Each path below is one point turned by a fixed rotation once a step. After each direction that follows a path, write how fast that rotation turns it, in deg/step (0 if it stays still).
Each turn is a multiple of 5 degrees from 10 to 175, or 0.
Each row of a path follows its step; steps can be skipped.
Path 1:
step 0: [1.0, -8.2, -14.7, -14.6, 5.6, 18.6, -1.0, -7.0, 13.5, 6.1, -3.4, -13.8, 26.7, 19.4, -20.7, 16.9, -13.6, -5.1, 0.4, -0.3, -9.5, 7.8, -4.4, 4.4, 18.9, -11.8, -7.5, 11.6, -37.2, -3.4, 11.4, -4.7, -5.7, -16.0, -18.0, 7.6]
step 1: [8.4, -7.6, -1.8, 6.3, 26.4, 1.9, 16.3, -7.6, 14.8, -8.7, -9.1, -13.9, 17.4, -12.1, -18.3, -1.9, -11.6, -16.6, 1.6, 5.6, -17.5, 5.0, -8.0, -1.3, 4.7, -23.4, -8.1, 26.2, -17.2, 7.0, 10.8, -6.1, 27.3, -0.6, -10.8, -24.8]
step 2: [4.4, -8.2, -2.8, 21.7, 8.6, -16.3, -2.1, 1.6, 30.7, 23.7, -4.3, -18.7, -1.1, -24.6, 6.1, -28.2, 6.3, -7.4, 5.5, -2.7, 1.8, -6.1, -15.7, -16.6, 1.3, -5.7, -2.2, 10.0, -5.9, -2.0, 0.0, 3.2, 16.7, 15.2, 0.4, -30.8]
step 3: [0.8, -9.0, 2.5, 7.5, -14.0, -14.6, -24.8, 0.4, 33.0, 34.0, 4.2, -17.5, -1.1, 8.8, 12.0, 2.6, 5.4, 3.7, 0.3, -2.0, 16.4, -8.4, -1.1, -19.2, 12.8, 2.1, 22.5, -0.4, -19.7, 2.0, 4.7, -1.8, -18.0, 12.2, 3.9, -8.5]
step 4: [-0.3, -6.9, 12.0, -6.9, -13.2, -20.4, -6.2, 2.2, 9.7, -3.2, 16.6, -6.1, 12.7, 23.2, 0.8, 26.3, -10.1, 9.7, 0.0, 14.1, 0.5, -9.8, 12.2, -16.8, 7.8, -15.4, 30.4, 17.8, -24.9, 5.2, 22.2, -10.8, -0.1, -0.6, -5.7, 10.1]
step 5: [-7.0, -8.0, 2.4, 5.3, -3.0, -23.9, 10.1, -0.3, -8.2, -19.4, 10.2, -0.8, 3.3, -13.8, -2.3, -7.6, -12.3, 18.8, 1.1, 18.8, -12.1, -18.0, 6.6, -9.8, 0.5, -18.5, -7.2, 22.2, -18.4, -6.6, 32.9, -8.6, 27.4, -11.1, 6.2, 9.1]
step 6: [-2.3, -5.5, -5.5, 17.4, 0.5, -13.2, 5.6, -5.9, -7.8, 6.0, -6.5, -4.6, -10.0, -24.4, -6.1, -29.3, 1.8, 30.8, -1.1, -1.4, 11.0, -15.6, -3.6, -14.0, 7.1, -8.5, -22.6, 2.0, -12.2, -2.1, 17.1, -6.8, -2.7, -11.4, 34.7, -15.3]
step 7: [14.0, 6.3, -1.2, -6.8, -9.5, 3.5, 5.3, -4.8, 0.8, 14.0, 4.1, 2.2, 8.5, 2.7, -13.3, -18.9, 4.9, 29.9, 10.3, -11.4, 26.5, -0.3, 2.2, -21.2, 13.7, -11.0, 15.0, 1.4, -12.5, 5.6, -12.3, 5.3, -33.6, -7.9, 24.3, -18.5]
step 8: [20.3, 10.4, -0.6, -18.7, -11.2, 11.2, -6.5, -5.7, 3.5, -10.2, 8.9, 10.1, 23.5, 0.7, -4.1, -7.4, -11.0, 12.9, 15.0, 4.2, 6.2, 6.5, 21.3, -11.0, 8.3, -10.9, 22.2, 25.6, -14.1, -13.2, 3.9, 25.3, -22.8, -4.1, -14.0, 5.8]
step 9: [13.5, 7.0, -14.6, 5.8, 14.8, 0.2, -11.4, -3.6, -1.0, -13.1, -13.4, -1.2, 19.3, -14.1, 7.8, -1.3, -20.8, 8.2, 4.8, 14.8, -22.0, -2.0, 25.1, 7.9, -2.9, -5.9, -9.0, 22.1, 0.8, -24.2, 30.9, 14.0, -9.9, -9.1, -13.5, -7.6]
Directions:
[4.0, 4.6, 4.4, 10.6, -3.2, -6.4, -3.2, -3.5, 1.8, -1.6, 2.9, 1.7, 1.9, 2.2, -8.9, -2.9, -3.5, 1.4, -2.9, -12.7, 3.8, -3.5, -0.7, -0.1, -1.7, 1.8, -3.3, 4.1, 2.5, -0.9, -5.1, -3.3, -4.2, 6.9, -5.2, 3.1] : 80
[7.8, 1.9, 2.3, -6.5, 2.7, 3.3, 3.8, -1.7, -1.6, 3.7, 0.1, -0.2, -0.1, 0.7, 2.7, 0.2, -9.5, 3.5, -2.7, -3.5, 5.1, 9.1, -3.0, 4.9, -4.0, 2.2, -5.6, -1.1, -1.1, -11.2, -0.2, 2.2, -0.8, -5.5, -7.0, -7.0] : 35
[7.6, -1.3, 2.7, 5.9, -2.4, -1.9, 1.9, -2.8, 10.0, -3.7, -6.1, 1.0, 2.0, 1.1, 6.9, -2.5, -3.6, -5.8, 5.9, 2.4, -9.3, 4.9, 7.0, -1.8, -0.8, 4.0, 2.2, -1.5, -1.4, 0.5, -7.1, 5.5, -4.4, 2.5, 1.5, -5.8] : 55
[-2.3, 1.9, -5.6, -1.5, -2.5, 6.9, 4.4, 3.4, -2.2, -5.1, 7.3, 4.2, 2.2, -3.2, -10.6, -1.1, -1.9, 1.6, -2.8, 3.3, -6.5, -4.0, 0.4, -5.5, 5.8, 7.3, -4.5, -0.7, 0.7, -2.9, -3.6, 4.4, -9.1, -4.1, 1.4, -5.1] : 40
[7.7, 5.5, 1.7, -1.0, -8.9, 4.2, -9.0, -2.8, -0.3, -2.1, 3.3, -2.4, 3.1, 0.7, 4.4, 4.9, 3.7, 0.2, 1.5, 1.8, 4.1, -5.9, -3.4, -0.6, 9.9, -5.5, 3.9, -9.4, -0.5, -4.3, -6.7, 1.1, 1.5, -2.5, -2.8, -0.3] : 85
[-1.2, 5.2, 9.8, 4.7, 4.0, 6.0, 10.1, -3.6, 5.3, 0.6, -2.9, 4.4, -3.1, -1.9, -3.6, -2.4, 1.9, 0.7, 1.0, -4.2, -4.6, -2.1, -7.4, 2.4, 1.8, -8.3, -2.9, -5.3, -6.8, 2.4, -0.2, 0.7, 1.8, -6.8, 4.4, 3.2] : 70
[9.1, -0.4, -3.2, -0.5, 7.0, 0.5, 3.8, -1.3, 2.9, -5.0, 3.6, -14.0, -0.7, 2.5, -0.9, -6.7, 1.2, 2.8, -6.3, 2.4, 2.4, -9.0, 2.3, 0.9, -5.0, 0.7, 3.8, -2.8, -6.7, 2.9, 3.9, 4.4, -2.8, 0.4, -1.3, 1.8] : 0
Path 2:
step 0: [22.3, 9.5, -26.6, -20.5, 20.1, 0.5, -0.5, 18.8, -0.3, 4.3, 6.6, 7.5, 8.6, 1.0, 9.1, -11.0, 10.2, -5.0, 35.1, 9.9, -14.2, -7.5, -8.8, 27.0, 2.8, -15.3, -11.9, -0.7, 2.0, -17.9, -12.0, -15.9, -2.5, 12.8, 9.1, 3.6]
step 1: [2.7, 3.5, -4.1, -21.6, 9.6, 8.6, 11.7, 27.2, 1.9, 13.3, 21.6, 15.2, 5.3, -24.2, 10.0, 10.8, -14.1, 9.7, 25.1, -3.2, -7.8, -8.9, -17.3, 14.9, 29.3, -6.7, -14.4, -14.0, -17.0, -8.9, -14.1, -6.0, 5.1, -3.8, -5.2, 12.5]
step 2: [6.3, 5.4, -15.5, -1.5, -12.3, 17.7, 22.6, 8.4, -8.4, 38.3, 14.1, 2.8, 6.7, -24.3, 0.7, 19.1, -5.9, 1.9, -1.4, 16.6, 15.6, 0.9, -8.1, 7.0, 29.3, 14.6, -11.5, 1.3, -4.4, 0.3, -8.9, -0.8, 13.2, -12.6, 10.3, 11.5]
step 3: [21.2, 17.0, -8.2, 1.3, -11.3, -0.2, 11.1, 13.2, -20.4, 47.2, 9.0, -7.6, 0.0, -14.9, 5.8, -3.2, 0.8, -7.0, 13.0, 8.9, 25.7, 7.8, -2.8, -6.6, -2.0, 0.3, 14.4, 23.8, -9.4, 3.7, 16.3, -6.5, 10.2, -1.9, -3.1, 3.6]
step 4: [8.2, -9.2, 17.3, 2.7, -7.3, 11.1, 9.6, 3.7, -20.3, 12.0, 15.5, -3.0, 1.0, -22.8, 9.2, 9.7, -5.9, -7.4, 16.0, -7.6, -5.3, 1.4, 6.9, -16.3, -7.7, -12.0, 21.7, 45.9, -21.4, -9.4, 11.0, -20.1, 3.2, 6.8, -1.3, -1.0]
step 5: [-5.5, -16.8, 10.4, 30.2, -7.4, 1.9, -3.4, -4.7, 11.2, 13.8, -1.7, 7.7, 19.4, -27.9, 5.0, -0.5, -11.1, -4.1, 1.7, -9.5, -13.0, -12.7, 4.9, -17.0, -4.9, 5.6, 7.1, 37.1, -1.0, -16.7, -18.0, -13.6, 2.2, 13.4, 20.9, 2.1]
step 6: [-20.4, -2.9, 0.4, 36.1, 17.3, -11.7, -13.3, 6.9, 19.2, 12.1, 5.2, 2.3, 13.7, -18.6, 13.1, -6.5, -16.9, 7.1, 3.1, 5.9, 1.2, 13.2, -10.3, -13.6, -8.8, -4.0, 21.6, 15.6, 10.7, -0.5, -12.7, 25.4, 4.8, 16.7, 14.8, -4.0]
step 7: [6.3, -22.2, -10.9, 18.9, 30.9, -12.3, 0.8, -13.7, -9.4, -5.5, 26.2, -3.6, 5.2, -0.7, 8.0, 15.3, -8.0, -0.2, 3.9, 21.6, -15.2, 10.8, -12.4, -11.2, -6.2, -4.2, 16.7, 5.1, 4.6, 5.5, 5.6, 35.4, -5.7, 15.0, 14.6, -8.4]
step 8: [22.6, -22.1, -7.3, -6.7, 24.8, -17.4, -19.2, -25.5, -9.5, 10.7, 19.7, 7.3, 9.8, -0.5, -17.3, -16.8, -3.7, -8.3, 11.1, 0.5, -23.4, -7.2, 2.7, -12.1, 15.0, 2.2, -3.5, -3.0, -0.2, 8.9, 9.3, 21.5, -12.3, 11.0, 17.9, -1.4]
step 9: [-17.0, -2.2, 2.0, -29.2, 19.2, 17.5, -19.8, -24.8, -2.1, 9.0, 10.3, 9.5, 14.9, -20.0, -16.2, -28.6, 4.4, -1.8, 14.6, 3.0, -12.9, 15.9, 3.4, 4.3, 13.7, -10.7, -0.8, -4.2, -0.7, 16.9, -4.3, 13.4, -11.0, 1.5, 7.5, 9.8]
Directions:
[-0.6, -0.8, -2.2, -1.0, 1.4, -1.8, -0.4, -10.8, 2.7, 0.5, 2.3, 7.2, -3.1, 0.2, -0.2, -2.1, -8.3, 2.4, -6.6, -4.1, 1.0, -0.3, -3.5, 1.1, -2.6, 4.4, 9.8, 11.4, -1.4, 0.1, 1.4, 8.1, -6.8, 2.7, -0.1, 4.2] : 25
[0.8, 12.3, -3.4, -5.9, 3.1, 2.3, 0.4, -7.7, -11.1, 2.5, 1.7, 2.4, -5.8, -5.3, 0.9, 3.6, -1.2, 5.3, 2.2, -6.7, 0.8, -1.9, 3.5, 1.7, -0.9, 1.6, -1.6, -7.8, 2.8, 0.0, -7.4, 0.6, 1.4, 4.6, 2.0, -3.1] : 40
[-5.6, -8.9, -3.2, -2.9, -5.7, -1.7, 1.5, -2.6, 7.5, 2.7, 1.1, -2.1, 0.1, -7.2, 4.3, -1.1, 1.1, 9.2, -2.9, -0.9, 2.7, -5.9, -3.1, 4.0, -5.0, -2.9, 5.2, -8.1, -0.7, 3.4, -0.9, 0.4, 10.5, -1.6, 4.4, 1.4] : 85
[-0.2, -2.7, 2.3, 7.4, 4.1, 0.9, -4.7, 0.5, -0.5, -3.5, 6.8, -5.9, 2.1, -0.2, -0.7, -3.3, -11.4, -5.6, -3.4, 0.2, 0.1, 1.0, 7.8, -0.2, -10.6, 5.1, -1.7, -2.7, -3.7, 7.2, -3.5, -1.7, 3.2, 5.6, 2.9, -4.4] : 35
[-2.9, 1.2, 0.1, 2.7, 10.3, 1.4, 4.1, 6.5, 9.0, -0.3, 0.3, 4.8, 1.0, 4.1, 1.6, 1.5, -1.0, 8.7, -2.6, 1.6, 0.4, 1.9, -0.8, -3.9, -2.3, 1.8, 1.7, -4.4, -1.6, -10.5, -9.4, -6.4, -3.5, 5.8, -0.6, 3.6] : 70
[-1.2, 0.9, -6.7, 1.2, 3.9, -7.8, 1.2, -2.1, 4.1, -2.7, -0.6, -1.7, 0.8, 2.0, -1.3, 1.1, -8.7, 3.4, 1.9, -2.4, -11.3, 6.0, -0.3, 2.2, 2.3, -4.3, 0.3, 2.1, 11.8, -2.4, 2.8, -3.4, 3.8, -4.5, 3.7, -8.9] : 45
